One turn moves every row onto another: examples first, then more rows asked:
z975: [  8  -2   5   9   4   3   8 -18   0  12  -4  -3   3  -4  11  16 -11]
z241: [ 0 -6 18  5 12 -2 12 -2 -2 -7 -4  0  4 21  9  0 -9]
z607: [ -5  11  16   2   3   5   3   5   0 -10  -2   5   0  10   8   3  -7]
z442: [  8  -8   1   0   2  15   3  -6 -16   5   1   3  12   5  22   3   0]
z169: [ -2  -1  16   8   7  20  15   0  -6 -10  -4  -2   3  17   3  15  -6]
z814: [-1 -4  4 -1  2 17 14  6 -1 -2 -7  7  3 15 11  2 -7]
z566: [  4  -4  11   5  -1  14   1 -14 -13  -6  10  -5  10   5   8  24   2]
z126: [  8 -12  12   8  -1  -7   2 -13  -8   0  -7 -15   3  16  16  11  -2]
z913: [ -6   9  15   1   2   3   6   4   0 -11  -4   6  -1  10   7   4  -6]
z75: [  8 -13  11   8  -2  -6   1 -16 -10   0  -1 -14   5  17  12  10  -2]
z748: [  1   3  17   9  14  10  18  -7  -3   1 -11   4  -1   7   7   7 -15]
z404: [  7 -10   9   8  -1  -6   0 -12  -7   1  -5 -15   7  18  14   9   0]
z903: [  1  -3  18   5  12   0  11  -2  -2  -5  -5  -2   5  22  11  -2 -10]
z980: [  3   8  13   3  -7   0  -7 -12 -12  -3  -6  -2  -2  -2  16  10   2]
z276: [  9 -12   0  -3  -2  12   2  -9 -15   4   1   3   8   5  22   3   1]
z470: [  7  -7   2  -3  -1  13   3  -6 -16   4   4   3  11   4  24   4  -1]
z466: [  4  -5  10   7   1  14   3 -10 -11  -4  13  -5  10   4   8  24  -2]
z998: [  1  11  12   4  -6   3  -6  -9 -13  -3  -8  -3   1   0  17   9   3]
z734: [ -1  -2  16   8   9  21  12   0  -2 -10  -5  -3   5  17   4  16  -6]
z951: [  4  -3  11   8   4  13   2 -11 -11  -4  11  -5  13   4   7  24   0]
z129: [  9  -3   6   7   1   6   9 -20  -4  12  -3  -2   2  -4  12  15 -11]
z572: [  9  -5   6  10   2   4   8 -17  -1  11  -4  -4   0  -3  11  18 -13]
z433: [  1   5  18   8  13  11  17  -8   0   0 -13   2   1   9   9   7 -14]
z386: [ 1 -4  4  0  4 18 11  8  1 -3 -5  7  3 13 12  2 -9]
z30: [  2   9  14   2  -6   1  -4 -10 -15  -4  -8  -2   1   0  21   9   2]

z572 moves to z30
z386 moves to z433
z75 moves to z276
Where do these go?
z951 moves to z404
z748 moves to z913

One turn moves every row onto another: examples first, then more rows asked:
z28: [  6 -16  -4  -1  -5  -5   3  -2   3   1 -14  -2  10   1  15   2  -1  -4
   8  -4   4  -6  -7  -7   0]
z188: [  2  -1  -8   2  -5  -2  -4  -3  -5   7  16  -6   4   5   1  -2   3 -13
  19  16  -5  -3   1  -5  13]
z356: [ -6   3  -9 -18  -7   5  -1   9  -5   4   7 -12   4   9  -8  -7   1  -6
   9 -13   0  -1  -3  -1   2]
z326: [ -5 -13  -2  -1   8  11   7  -7  -3  14   7 -10   4  13   1  -9   2   3
   1   0  -4   1 -16  12   4]
z619: [ -6 -13   0   9   4   3  -3  -2  -6   1   3   0   3  -9   7   0   0  -5
  -1   7   8 -12   2   1  -7]
z114: [ -7 -10  -4   5   9  -4  -3 -12  -3   2   8  -3  -3  -1  12  -1  -2 -13
  -2   4  -3  -1  -8 -17   3]
z293: [ -6 -11  -2  -5   3   0   2  -2   0   8  14  -6  -3 -11   9   5   3  -3
   1   5  -6  -3 -17   5  -1]
z862: [  0  17 -16  -8   1   5   1  -8  -1   6   6  -4   7   6   5   1  -7  -5
   2   0   6  -5 -11  -9  11]
z519: [  4  -9  -2  -4   9   5   4  -5  -5  -5   2 -12  -2  -7  17  -3   2 -15
  13  -1   0 -10  -9   0  -1]
z364: [  0   0  -8   2  -1  -5  -1  -2 -10   6   9 -13   7   7  -4  -2  10 -16
  19   9 -11   2   1  -2   7]
z593: [ -5  -6  -4   3  10  14   2 -13  -1   9   0 -17  10  10   3 -12   0   1
   5  -3   8   1  -8   7   2]
z143: [ -1  -4  -9  -8  -6   6  -2  10  -5   7  14   0   6  17  -3  -7  -4  -7
  -1  -7   5  -9   7 -11  10]
z232: [ -2  -2 -10  -6  -6   5  -4   7  -5   4  14   1   3  18  -5  -8  -4  -6
  -1  -7   2  -7   7 -11   9]
z127: [  4  -3  -3  -7  14   8   1   8   8   5   0 -13   8   4  -3  16  -6  -4
   7   1   9   6  -6  -3   2]
z736: [  8 -10  -3  -7   9   2   2   6   7  -4  -9  -6  -1   7  -3  11  -8  -8
  11  -4   4   1  -9   0  -4]
z514: [ -1 -18   0  -1   1  -3  11   4  -9   5 -10  -4   9   8   8   5   7  -8
   4  -5 -12   2  -7  -8  -1]
z371: [  1  -9  -7   0  -8 -12  -2   5  -2  20   7  -5  14   3   1  -1   3 -13
  12  12   3  -4   0  -1   9]
z920: [ -7  -5  -4   1  13  -2   1  -5  -5   8   1 -19  11  -9   7   3   9 -10
   0  -5   1   3  -5  -3  -5]
z596: [  5   0 -11 -11   0  -3  12   8  -9  13  -4   1  10  12   6   1  -1 -11
  -1  -8   0 -11 -14   2   5]
z292: [  4  -5  -3  -6  12   7   2   5   5  -2   6  -6  -4   8  -8  16  -5  -3
   7   2  -6   6 -11   0   0]
z478: [ -4   4  -8 -19  -7   8  -1   8  -4   2   8 -12   3   8  -6  -7  -1  -6
  12 -12   2  -3  -3  -1   4]
z823: [  3 -13   1   0  15   6   5  11  -2   2  -3  -1   2  15  -5  13  -5 -11
   3   2  -1   3  -1  -8   0]
z134: [-3 -3  0  4  1 18  4 -2 -9 -7  4 -6  5 -1  5  8  5  4 12 10 -7 -3  2 -2
  2]
z754: [ -1  -5  -9  -6  -8   4  -4   9  -5   5  11   2   5  17  -5  -8  -4  -5
  -1  -8   5 -10   8  -8   6]
z248: [  1 -13  -3  -4   6   9   5 -12   1   7   0 -10   0  14   9 -15  -5  -4
   9  -3   2  -2 -18   6   6]
z589: [ -6   1  -8 -21  -9   5  -1  10  -2   6   9 -10   3   8  -6  -7  -2  -5
   9 -12   1  -2  -6   0   4]
z43: [ -2  -8  -8   0 -11 -16  -4   0  -2  12   2  -5   6   2  -5  -4   4 -12
  14   6  -4  -1  -5   3   1]
z896: [ -8 -11  -1   8   5  14   0 -12  -2   8   5  -3   3  12   0 -12  -4   5
   0   5   4  -3  -7   7   2]
z117: [ -1  -2  -4   1   3  12   3  -2   0   7   7 -13  18  -3  11  11   5   5
   4   7   3   2   0  -9   9]
z764: [  1  -7  -8   8  -5 -11  -4  -1  -9   5   2  -4   7   8  -6  -5   7 -16
  15   7  -6  -4   5   0   1]
z256: [  0 -11  -2  -2   9   1  -1   5   9   5  -1   1   1  10  -2  12 -14  -7
   1   5   7   4  -7 -13   4]
z778: [-10  17 -10  -1   5  12   4  -2 -14   6   4  -5  11   7  -4   3   0  -5
  -1   3   3  -3  -1  -7   6]
z111: [ -1 -19   1   2   9  13   9  -4  -7  12   1  -4   5  18   7 -13  -2  -4
   3   1   2  -6  -9   6   6]
z883: [  3  -3  -6  -4  -8  -2  -1   3  -2  12   9 -10  10  -1   3  -2   3 -12
  22  14   4  -6   0   2  10]
z105: [  0   7  -9 -11  -3   3   7   2  -6   7  -6   3   7   8  10  -4 -10 -12
   6   1  12 -13 -10  -8   9]
z923: [  1 -11  -3   4   0   4   5  -4  -7  -4   6   0  -1   7   4   9   7   1
   4   2 -21   1  -8  -3   1]
z374: [  2  -7   0   2  11  14  -1   7   3  -4   2   0   0   8  -5  13 -11  -3
   7  10   7  -2   1  -5   1]
z676: [ -6  -7  -3  -4  -7   0   0  -6   8   8  -1  -5  10  -4  14   6  -6   1
   6   6   6   2 -11 -15   8]
z908: [ -1  11 -12   1   1   8   4   0 -14  -1   2   1   4   7  -7   2   2  -1
   0  -3  -4 -11  -3   9  -3]
z683: [ -6 -11  -3   3  10   9   3 -14  -1  13   2  -9   7  17   7 -14  -5  -4
   0   0   5   3 -11  -6   9]
z586: [ -1 -17   2   0  13   5   9   5 -11  12  10  -5   6   0  15   3   6 -14
  -2   6  -1  -8  -3  -6   6]
z282: [ -7   1  -8  -6  -4  -1   9   5 -14   8   1  10   0  12  -4   1  -2  -6
  -4   0  -9  -8 -13   2   0]

z111 moves to z326
z117 moves to z676
z754 moves to z356
Where do these go?
z764 moves to z364
z908 moves to z778
z127 moves to z256
z519 moves to z586

